In the rows, zero is written as 128.
Each path is a new rotation, seen through one point. The rows after it are directions, each followed by how far the rotation turns it, in degrees each step (0 if it stays put).
Each turn is a multiple of 5 degrees from 10 to 175, or 0.
Each row of a path follows its step; steps can be skipped.
path 1
step 0: [136 135 133 123 131 118 124 124 132 125 140 132 126 122 135 128 135 119
 133 123 125 134 135 130 124 121 130 130 129 130 121 119 127 141 125 123
 123 130 119 123 126 129 144 136]
step 1: [132 133 132 121 131 127 114 126 123 116 138 130 130 124 141 119 128 121
 127 116 134 124 128 138 134 126 122 133 133 122 120 133 124 125 128 130
 118 120 128 126 121 121 134 126]
step 2: [130 132 131 128 131 119 130 120 131 129 145 130 129 138 134 129 122 112
 133 120 131 131 127 130 129 122 125 127 131 120 126 121 127 133 130 140
 117 131 128 122 132 118 119 126]
step 3: [126 126 137 129 125 126 120 120 138 126 142 128 126 123 126 140 125 117
 130 115 130 122 140 124 127 127 120 133 126 127 115 124 124 128 126 127
 125 130 139 122 124 133 131 124]
step 4: [133 127 139 131 127 128 116 124 127 132 141 126 124 127 133 131 129 120
 125 134 129 135 125 126 132 123 114 139 133 123 127 135 118 115 120 129
 126 124 136 126 128 122 117 125]
step 5: [134 124 148 133 132 123 122 127 130 140 142 131 125 129 120 132 123 127
 135 127 126 137 133 124 120 123 125 124 121 124 125 124 124 127 123 135
 131 135 123 132 121 119 127 134]
step 6: [130 123 132 131 135 126 112 134 131 128 131 141 116 132 126 141 128 127
 123 122 131 125 132 125 121 128 121 131 135 126 115 136 127 119 128 125
 132 125 127 132 120 121 136 135]
step 7: [136 127 135 132 129 113 118 126 130 125 133 129 113 138 135 127 125 120
 129 139 133 124 124 128 121 129 126 123 131 121 141 129 129 118 129 129
 133 126 123 126 123 116 130 129]
step 8: [122 129 134 120 129 111 124 131 130 124 137 136 122 135 128 133 127 135
 139 130 140 126 137 127 125 123 135 120 123 125 124 124 122 124 131 123
 131 137 133 124 116 124 132 130]
step 9: [123 133 131 138 134 121 121 122 123 117 129 132 117 137 135 131 134 130
 130 131 127 127 143 126 140 118 130 135 136 126 126 133 124 116 137 125
 131 126 132 125 130 123 133 128]
step 10: [124 139 130 135 137 122 125 122 118 124 141 125 127 126 122 126 126 114
 136 133 135 135 135 124 131 122 131 117 129 129 140 125 127 116 129 130
 130 134 129 132 125 127 135 123]
Directions:
[128 128 126 125 127 128 129 130 130 125 129 125 124 129 128 128 128 130
 130 130 126 130 127 130 129 129 128 127 130 127 128 129 128 127 129 128
 129 130 126 128 127 128 131 132] => 40
[126 125 127 129 126 131 129 127 130 129 131 126 130 127 126 128 129 128
 129 127 127 131 128 128 124 128 125 130 129 128 128 128 130 125 128 128
 131 127 129 130 128 128 126 128] => 45
